[ 48 -18 -15  -8 -34 102 -43  -9  54] -> E
[ 48 102 -43 -18 -34  -8 -15  -9  54] -> W
[ 30 -22 -16 -15 -34 102 -43  -9  51] -> V
q: [ 30 -22 -16 -15 -34 102 -43  -9  51] : V
start: [ 48 -18 -15  -8 -34 102 -43  -9] : E, 1
chg V: [ 30 -22 -16 -15 -34 102 -42  -9  51] : 7, [-43]

[ 52  19 -28  45  28 -24  51  26  -6  23 -71  26  12] = X
[ -7 -36 -17  23  21 -46  -3 -12 -37 -15 -82 -13 -22] = Q
[ 46  52   6  20  24   5  37  31  19  22 -47  31  29] = Y
[-27  52  20   6  24   5  37 -82 -15 -12 -37 -13 -41] = R
start: [ 6 20] : Y, 3
where: [29] : Y, 13
start: [-12 -37 -15 -82 -13] : Q, 8
where: [-28] : X, 3
start: [-46  -3 -12 -37] : Q, 6
start: [-27  52  20] : R, 1

[ 51  -8  23  22 -17] : J
[19 21 21 19 19] : P
[ 15  18  55  17 -47] : B
[ 76  -1  -8  25 -20] : S
[ 45  -7  21  19 -34] : L
[ 51  -8  23  23 -38] : Z
places P: [19] : 1 4 5
chg Z: [ 51  -8  23  22 -38] : 4, [23]

[-68  19 -55   4   2  -4  61  -8  55  22  -4  65  31   3 -67 -29  65] -> T
[-19 -13 -81  34  10  31  -3  46  31  62  -3  16  -1  52 -14  31  31] -> F
[ 40  44  58  54 -41 -76   3 -71 -21 -40  27  16  26  16 -43 -10  17] -> D
[-19 -13 -81  34  10 -64  32  46 -16  62 -33  16  -1  52  31   7 -14] -> C
start: [ 31   7 -14] : C, 15
places F: [31] : 6 9 16 17

[-30   9 -36  48] = novus
[  9 -30 -54  77] = Moges
[-70  52 -61  70] = bep
[ -3  14 -61  68] = damef
[-63  44 -47  58] = gop
[ 14 -63  68 -56] = povaf
[-81  50 -47  73] = Zini
[-57  40 -46  58] = mupat
[-30  36 -20 -23] = Sobub
[  7  -5 -20  68] = posen
chg Zini: [-81  50 -47  72] : 4, [73]
chg gop: [-63  44 -47  57] : 4, [58]
start: [ 14 -61  68] : damef, 2
chg posen: [  7  -6 -20  68] : 2, [-5]
start: [-30   9] : novus, 1

[ 65  10  21  87 -82 -13 -44  65  18  48 -46 -24 -45  57   7  13 -23  -1
 -77  -2]  M
[ -1  87  10 -82 -13  21  65 -44  38  71 -71 -39  -2  71  13  -4 -14 -25
 -61  25]  H
[-51 -18 -20  17  -1 -24 -44  -1 -31 -76  66  36  -1 -76 -11 -76   6  14
  -1 -14]  G
chg G: [-51 -18 -20  17  -1 -24 -44  -1 -31 -76  66  36  -1 -75 -11 -76   6  14
  -1 -14] : 14, [-76]
places G: [-1] : 5 8 13 19
places G: [-76] : 10 14 16
start: [ 65 -44  38  71 -71 -39] : H, 7
start: [ 87  10 -82 -13  21  65 -44] : H, 2
chg G: [-51 -17 -20  17  -1 -24 -44  -1 -31 -76  66  36  -1 -76 -11 -76   6  14
  -1 -14] : 2, [-18]

[-36  22   0  30  17 -36 -50   2  29  32  11  25 -61 -11 -36  -5  25   5
  36 -76 -29 -39 -40  16  41 -53 -18 -70  41  35   2  -8]  U
[-36  22   0  30  17 -36 -50   2  29  32  11  25 -61 -11 -36  -5  45  34
  27 -11 -31  34 -43 -39   2 -46 -25   1  11 -21  19   2]  A
[ 49 -16  39  79  -5  40  -4  34  32  65   2  20  -5 -11 -31  19 -25 -31
   2 -46  45 -39 -11  27   1  34  34 -43  24  16 -11 -35]  K
chg U: [-36  22   0  30  17 -36 -50   2  29  32  11  25 -61 -11 -36  -5  25   5
  36 -76 -29 -39 -40  16  41 -54 -18 -70  41  35   2  -8] : 26, [-53]
start: [-25 -31   2 -46  45 -39 -11  27   1  34  34 -43] : K, 17
q: [-36  22   0  30  17 -36 -50   2  29  32  11  25 -61 -11 -36  -5  25   5
  36 -76 -29 -39 -40  16  41 -53 -18 -70  41  35   2  -8] : U
chg A: [-36  22   0  30  17 -36 -50   2  29  32  11  25 -61 -11 -36  -5  45  34
  27 -11 -31  34 -43 -39   2 -46 -25   1  12 -21  19   2] : 29, [11]

[ 81 -42  86  -2 -63 -59 -46] -> Mudu
[ 73   8  72 -16 -55 -49 -37] -> gekov
[-10  19 -12 -29  -3  -1  33] -> Lazul
[ 11   7  16   5  -7 -11 -20] -> Puvi
[10 10  4  3 -1 -3 -7] -> disis
[ 46  11  92 -16 -61 -54 -68] -> rem
[-62  15 -42  15  40  46   0] -> guku
[-71  63 -64 -49  28  32  73] -> Tinus
chg guku: [-62  15 -41  15  40  46   0] : 3, [-42]
start: [ 63 -64 -49  28  32] : Tinus, 2
chg guku: [-62  15 -42  14  40  46   0] : 4, [15]
start: [46  0] : guku, 6

[  1  35 -23  -9  38  54] -> vasu
[  1  35 -23  -9  38 -26] -> zemir
[-37  39  -6 -73 -39 -89] -> bitop
[13 -4  6 22 -9  3] -> Non
[  8 -30  15  -1 -38 -44] -> revu
where: [13] : Non, 1
q: [  1  35 -23  -9  38  54] : vasu
q: [  1  35 -23  -9  38 -26] : zemir

[ -7 -22   1  -6  -2 -40] : zinup
[-22  20  -4 -18 -45 -20] : riti
[-3 -3 19  1 19 -3] : mutag
[ 20  -4  20 -22 -95  20] : Vamon
[ 13  13 -48  17 -45 -33] : pigor
chg pigor: [ 13  13 -48  17 -46 -33] : 5, [-45]
places zinup: [1] : 3
places Vamon: [20] : 1 3 6
start: [-22  20  -4 -18] : riti, 1
places mutag: [-3] : 1 2 6
chg Vamon: [ 20  -4  20 -23 -95  20] : 4, [-22]

[-72  -3 -38   6 -35   6  25 -41 -15 -31]  genak
[13  0  6  1  4  1 -2  6  0  4]  dafo
[-99   1 -35 -28 -14  -6  -5 -32  17 -26]  kovuf
[-5  0 -5 -6 -5 -5 -6 -6 -1 -5]  zofar
[-45   2 -12 -23   3 -23 -13  -8  18  -7]  Zupo
[ 7  0  4 -1  4 -1 -3  5  2  3]  zedoz
[-62   5  -9 -48  19 -48 -35   1  42  -3]  vepo
[-27  -4 -23  22 -31  22  30 -29 -26 -20]  mev
[-71   1 -26 -18 -12 -18  -1 -24  10 -19]  paku
chg genak: [-72  -3 -38   6 -35   6  25 -41 -15 -32] : 10, [-31]
places zofar: [-5] : 1 3 5 6 10
chg genak: [-72  -3 -38   6 -35   6  25 -41 -15 -30] : 10, [-31]

[-60 -19  37   3] : Buti
[-109  -34   11    1] : gurid
[-24  -9  32   7] : kap
[-71 -20  24  -9] : darup
[-98 -32  36   1] : kota
[-107  -33   19   -2] : nok
[-72 -22  17 -10] : tabi
[  5 -26  -8  12] : maka
[-44   6   6 -17] : Tal
[-109  -34   10    3] : maro
places Tal: [6] : 2 3
where: [-60] : Buti, 1

[ 25  32   3 -33 -14 -16  24  -5  74  -9 -18 -55  -2 -27  49  58  54  32
  45  39 -15  29 -34 -20 -13  -4 -22  -1 -47  99 -16  77 104  25  -1  -1
 -32  88] : Bovug
[ -3  31   3 -42 -28 -31  13 -45  34 -15  76 -59  21 -60  65  45  85   2
   4  19 -37 -17   4 -57  -5   2 -15 -35   5  85 -55   0  68  10  13 -44
 -58  66] : ruk
[ 45   8 -58  40  50  77 -24  52  32  27  -8  19  60   8  37  37 -12  78
  42  28 -36 -41  53  36 -80  14 -20  56   6  -1 -10   0 -69 -31  37  37
  59  32] : nade
[ 18  36 -30  12  90 -15  35 -30 -32  23 -65 -11 -35  80 -21 -34 -40  30
 -97   2  58  10  24  30 -13   9  44  24  69  35 -59   2   7  77  -3  28
  -7 -58] : debu
[ 33  37 -47  13  50  48  27  33  73  10 -42 -21  36  11  67  81  22  53
  39  48  -7 -24  34  42 -55  27 -15  67  -3  48 -29  68  27  19  47  44
   3  56] : sena
[  69  -66   58  -22   43 -100   -5  -26    9   17    2  -29  -31  -41
  -41  -31   15   32   18   39  -34  -15   29   75   20   -6   -9  -87
  -50   26   12   74   28   30    4  -31   -3   63] : pirot
chg sena: [ 33  37 -47  13  50  48  27  33  73  10 -42 -21  36  11  67  81  21  53
  39  48  -7 -24  34  42 -55  27 -15  67  -3  48 -29  68  27  19  47  44
   3  56] : 17, [22]
start: [18 39] : pirot, 19
where: [-40] : debu, 17
chg pirot: [  69  -66   58  -22   43 -100   -5  -26    9   17    2  -29  -31  -41
  -41  -31   15   32   18   39  -34  -15   29   75   20   -5   -9  -87
  -50   26   12   74   28   30    4  -31   -3   63] : 26, [-6]
start: [ 39 -34 -15  29] : pirot, 20
where: [-66] : pirot, 2

[15  0 34  2 -1] = zofik
[-43  11  10  19 -54] = ruz
[-65  10  -7 -43  11] = Sek
[ 20  19  12 -50   3] = nofu
[ 80   4 -21   9 -13] = Pesu
[ 3 22 17  4  3] = kono
start: [ 19  12 -50] : nofu, 2
where: [20] : nofu, 1
where: [-7] : Sek, 3

[ -3  62  13 -24 -24  -2  -9 -57 -17 -29  72 -21  -3]  zevi
[ -7   4 -16 -20   9   7   3 -38   5  21  36   3  13]  Dezav
[-76 -33  31  -3  -7   4 -17  73 -20 -25 -17 -43  -1]  von
[-76 -33  31 -24 -24  -2  -9 -57 -17 -15  72 -21  -3]  loleg
[ 83  38   6 -20   9   7   3 -38   5  21  36   3  13]  dopu
start: [ -7   4 -17] : von, 5
q: [-76 -33  31  -3  -7   4 -17  73 -20 -25 -17 -43  -1] : von

[  6  86  -4 -32   2  -3  12  12 -19] = Geme
[ -7  71  27 -12 -10  14  -5  24 -34] = riv
[  1  77 -12 -18  -5  23  -8  17 -32] = perov
[  4  78  -4 -23 -14  25   3   7 -27] = foset
[  5  71 -12 -25   1  26  -4  21 -29] = ral
where: [26] : ral, 6
where: [27] : riv, 3
chg Geme: [  6  86  -4 -32   2  -3  12  12 -20] : 9, [-19]
chg Geme: [  6  86  -4 -33   2  -3  12  12 -19] : 4, [-32]
chg foset: [  4  78  -4 -23 -14  25   3   7 -28] : 9, [-27]
where: [-7] : riv, 1

[-34  55 -46  46] -> sufe
[ 37  83 -18  -6] -> rek
[  9 -39  -1 -59] -> samon
[ 29   7   2 -39] -> piga
[ 28  88 -35 -13] -> sevoz
[-34  48 -53  29] -> mafik
[-40 -43  -5  12] -> nolod
[ 33  49  49 -42] -> tuv
where: [48] : mafik, 2
where: [37] : rek, 1
where: [-6] : rek, 4
places tuv: [49] : 2 3
chg sevoz: [ 28  88 -36 -13] : 3, [-35]
where: [-46] : sufe, 3

[ -1  56  -1 -68] -> mina
[  0  53   0 -72] -> niziz
[-22 -20 -22 -79] -> rinan
[-24 -16 -24 -75] -> fek
[ -5  48  -5 -72] -> lutam
[ 52  -7  52 -77] -> Tak
[-26  -4 -26 -78] -> Nota
[-28 -21 -28 -79] -> Sal
[  0  56   0 -64] -> betod
[ -5  48  -5 -71] -> pere
q: [-24 -16 -24 -75] : fek
start: [56  0] : betod, 2
where: [-7] : Tak, 2
where: [-71] : pere, 4
start: [-26  -4] : Nota, 1
chg betod: [  0  56   0 -63] : 4, [-64]

[-17  -3 -19  54  30 -24 -48  -6] = pibab
[ 65  12  56  38 -23  76 -36  16] = nog
[-14  -2  38  55  -4  24 -33 -55] = Nubad
[ -4   2  55  55 -19  27  27  55] = Kuf
[ -5  -7  -4  81   3  -4 -51  56] = novib
places Kuf: [55] : 3 4 8
start: [ 2 55] : Kuf, 2
chg Nubad: [-14  -3  38  55  -4  24 -33 -55] : 2, [-2]
start: [-5 -7 -4 81] : novib, 1

